The rows of X fall into 3 groups, and each row is roughly a mix of its group's hidden directions; one row fits no group.
X:
[[-40.8  12.2   5.5 -16.5  17.3  12.3  -6.2  10.5 -18.6   6.4]
 [ 17.3  -0.1 -34.1   5.1  -5.3   8.9  18.0 -27.9  19.7   4.5]
 [-27.9  -3.7  10.8  17.3 -22.8  -6.2 -14.9 -11.7 -28.6  12.4]
 [-17.4  -3.0 -10.8  15.0 -37.5  10.5 -17.5 -18.4   4.7 -16.4]
 [  5.5  10.6 -22.6  -2.9  -0.7 -33.2 -23.9  17.1   7.2 -20.7]
 [ 12.4  24.5  -6.5  -9.0  -3.8 -27.0  13.9 -16.2 -28.5 -14.5]
 [ -1.1  -6.5 -19.8 -18.7 -14.9  -5.0   7.1 -27.9 -24.6 -25.3]
 [ 34.2 -16.9 -16.7  -1.6  -0.3 -10.3   8.2 -28.7 -18.7  -5.0]
 [-11.2 -20.5  12.9  -5.7   1.1  20.6 -41.5  -7.1   2.2 -12.5]
 [-33.5  39.6 -10.0  -5.4   2.4   2.6  -5.5   1.7 -14.9  -3.6]
 [ 15.5  14.7  -2.7 -17.5   4.6   1.5 -20.7 -30.3 -26.9 -15.4]
 [  4.9  10.3   9.3 -22.2  10.9   0.8  -3.8   6.4 -44.2  16.3]
 [ -9.3 -16.7  -1.8   3.3 -23.6  19.5  13.7 -29.3  17.5 -21.0]
 [ 14.6 -37.9   0.1  17.0 -13.2   4.0   7.5 -25.0   8.5  14.9]
 [-30.5  23.4  23.1  18.6  -8.8   0.0  17.4   1.1  -8.3  17.2]
 [  4.2  22.1   8.9 -21.8  17.6  -7.6  -7.4  36.0  -2.0 -17.9]
 [  9.2   8.5 -18.3 -21.0  -9.5 -10.1  -4.9 -10.9 -42.8   1.8]
 [ -6.7  16.4  -8.0  21.2  -5.0   9.5  21.8  21.7  25.3  24.1]
 [ 23.2 -27.1 -29.5  -4.0  -6.0   9.2  12.2 -20.6   6.7  14.5]
 [-12.7   4.9  12.4 -28.7  28.4   7.2  -5.2  31.5  -7.0  -4.1]
 [ 20.5  -4.1 -23.7  16.6 -33.0 -12.8  -1.9 -21.8  -8.6   5.1]
 [-12.9   0.9 -26.0  23.7  19.9 -28.1   8.4  -8.2 -19.3   2.4]
 [ 20.7   8.8 -18.6 -20.4  -0.8 -12.2 -22.4  -5.7  -8.8 -32.8]
 [ 19.1 -23.1   5.2  24.0 -31.7 -15.3  -7.0 -14.8  -8.0   6.2]
 [ 20.8  -6.3 -12.2  -1.7  21.7 -17.9  23.0   6.4  33.3  -3.4]
 [  8.2  -6.0  -2.2 -20.7   6.0  10.5 -41.3 -11.8  -5.4 -23.5]
 [-18.2   0.4   1.7 -14.1  16.7 -15.3  -5.1  -1.7 -37.8 -24.6]
 [ -4.9   3.2 -30.2  30.2 -25.4 -10.7 -13.8  -8.1  15.3   0.6]
 [ -3.8 -17.8  16.8   8.5 -10.5 -16.6   6.7 -29.4 -32.8  -7.1]
 [ -3.7 -28.6  10.0  24.7 -20.7  -4.8  -3.6 -26.4 -18.2  -8.0]
 [ 26.1  10.2 -21.1 -18.3   9.6  17.2 -29.9 -10.9   2.9 -11.5]
 [ -2.4   0.8   4.4  16.4 -18.7  27.8   4.8 -15.1 -12.3  35.8]
 [-14.1 -28.4  23.6   1.8   3.0  22.0 -26.5 -17.1  -6.6   3.2]
 [  7.2  -1.1  14.1  17.5   0.0  13.2   0.4  15.6  42.3  18.5]
 [  0.8 -11.5  -4.0 -11.5  15.7 -11.4  28.0  31.7  21.3  14.5]
 [ 38.4  -8.8 -29.8  -4.6   5.8 -11.5  21.2  -3.9   3.0   2.6]
 [ 10.2  19.0 -46.6  -9.4  -8.8   3.2   7.7 -14.9  -2.0   2.0]
 [  7.5  11.4  13.5 -11.4  -2.3  14.9  -6.7   5.6 -34.9  33.0]
 [  6.2  26.0 -36.3   2.9  -3.2   5.8  15.4 -21.8  17.0  -4.4]
 [ -2.7  11.0  -7.2 -12.3  11.1  25.8 -26.7  21.9  28.1   0.9]
 [  4.2 -10.7  29.5 -17.3  22.5  -1.6  -6.9  34.3   0.6  -8.2]
 [ 15.1  26.8  -8.5 -15.6  -0.7  -7.6 -15.6 -21.7 -24.6 -21.6]
 [ -6.0   2.3  20.0  13.0   2.5  11.1  15.7 -29.6 -22.5  27.1]
 [-12.0   1.3  21.4 -11.9  26.7   3.2   5.2   4.3 -39.4   6.2]
 [-22.9  -8.7   4.3  28.9 -13.0  24.0   9.1 -23.8  -7.3  14.4]
 [ -1.3  -2.8 -13.1  -7.6 -40.7  14.7  -7.5 -26.2 -11.3 -11.3]
 [ 12.3  -6.9  25.3  -2.9  -8.4 -21.1 -20.1  30.0 -19.2  -8.2]
 [-31.1  22.8  12.8 -10.3  29.2  14.4   5.4  10.2  10.7  -6.5]
 [-27.9 -13.2  23.4 -15.3  15.0   6.5 -12.3  20.1 -21.6   9.1]
 [  2.6 -13.1  19.7 -16.6  28.9  -0.3  22.3   6.1  21.7 -20.5]
 [ -3.5  10.6  11.6 -13.7 -16.3  -1.2 -38.4  22.6   4.9 -19.7]
 [ 29.3  -1.0  13.8 -14.4   6.0 -15.8  -9.4  34.8  -1.0 -16.1]
 [  5.2  -8.9  15.1 -28.6  24.4   1.9  -6.1  35.7  -4.8  -4.7]
 [ 12.6 -13.5   0.1   6.8  16.7   7.1  38.2 -10.6  25.5  12.9]
 [ -5.7  -3.3  32.6  -7.1 -20.1  36.0 -10.2   1.8  11.8   1.6]
 [-20.9  23.6  15.2 -17.6  26.9   4.8  -2.7  26.1   1.0 -11.6]
 [-33.9  -0.3  30.0   9.6   0.0  -4.2  21.3  10.4  -2.9  19.4]
 [-12.7 -31.9   8.1  23.9  -5.1  13.2   9.6  10.7  21.0  20.9]
 [ -1.3  10.4   1.0  33.0   0.4   0.7 -13.6  18.6  16.7  33.2]
 [  9.1   6.1   0.4  -6.7  28.0  13.9  20.0   1.4  37.9 -10.9]
 [  8.2   2.3  -6.7  20.0 -21.3 -27.6  23.6 -16.3 -21.2 -10.0]
 [  9.2  24.7  -5.7 -25.9  22.8  -0.6   1.0  29.2   6.4 -17.2]
 [-27.8  -7.2  19.9  24.1  -9.5  26.5 -13.6   0.2  10.6  14.6]
 [-29.9  18.4  29.9  -3.8  13.2  -1.9 -11.8  22.0 -10.1  -8.0]
 [-15.9 -22.9  12.1  20.3   0.1  16.7  12.9  11.7  20.4  27.8]
 [ 21.2   3.4  14.5 -16.6  25.2  -8.0   3.4  29.0  24.5   3.0]
 [-14.4   1.6  15.7  13.4  40.7  -9.5   7.6  15.7 -14.7  14.2]
 [ 20.5   9.2 -16.7 -28.2 -29.8  -1.5 -14.7  -5.9 -19.2  -3.3]
 [  4.9  -1.6   3.6  20.3 -18.9 -14.0  10.2 -32.5 -30.1  -6.4]
 [ 19.4   9.6 -19.7 -12.0  -2.5 -28.2 -17.9  19.6  18.4 -16.1]
 [-24.3   0.9  22.4 -18.9  22.3   7.2   5.6  24.6  12.3  17.9]
 [ -0.9 -14.8   2.2  17.3   6.2  22.6  17.6   4.3  19.7  36.3]
 [ -7.2 -16.7  -6.8   6.0  -3.4 -15.2  19.5  36.4  27.2   0.8]
 [-20.2  -4.1   7.2  40.5  -7.1  16.2  -0.9  -3.7  19.5  16.7]
 [  2.2   1.4  -0.6  19.7 -33.0  -7.8  27.7 -22.1 -17.2  -2.2]
 [-11.3  -7.6 -23.5  25.3 -26.1  -1.0  -0.9 -21.4  19.9 -13.8]
 [ -9.8 -12.2  25.0  -3.1  -0.6   0.4 -13.6 -31.5 -31.8  -6.2]
 [ 25.6  -2.5 -25.2  -3.1   9.1  10.3  21.4 -14.3  30.7  -2.4]]
Here is one row of each group, with its name. Which group are the others in?
[  4.2  19.1   0.3  -8.8  -5.1 -32.8  15.4 -10.8 -29.5 -17.8] -> P
[  6.3 -29.2  26.8 -15.4  10.7  -3.3 -12.0  28.5 -13.1   3.4] -> F
[-10.6 -12.2  15.2  17.2 -18.3  30.9   8.0 -13.2  27.9   2.9] -> K

[  0.5  -0.4  -0.3  27.2 -35.9 -16.8 -11.1 -18.6 -17.5   4.5] -> F
[-19.9  36.2   2.2   1.3   2.4   7.5   4.8  28.8  19.1  10.7] -> P
[ 16.6  23.9 -22.8 -24.3   7.8  -1.4 -20.0  13.0   9.5 -20.6] -> P
[ -5.6  15.8 -40.1  -6.9 -18.2  -0.4  -3.4 -14.2 -23.2   9.2] -> F
[ 42.1   9.0 -10.2  -9.2  -4.5 -17.2  -1.9  19.5   7.1 -17.6] -> F
[ -6.9  -5.7  15.6  -4.0  29.5   7.5  26.1  -7.8 -29.3  15.4] -> K
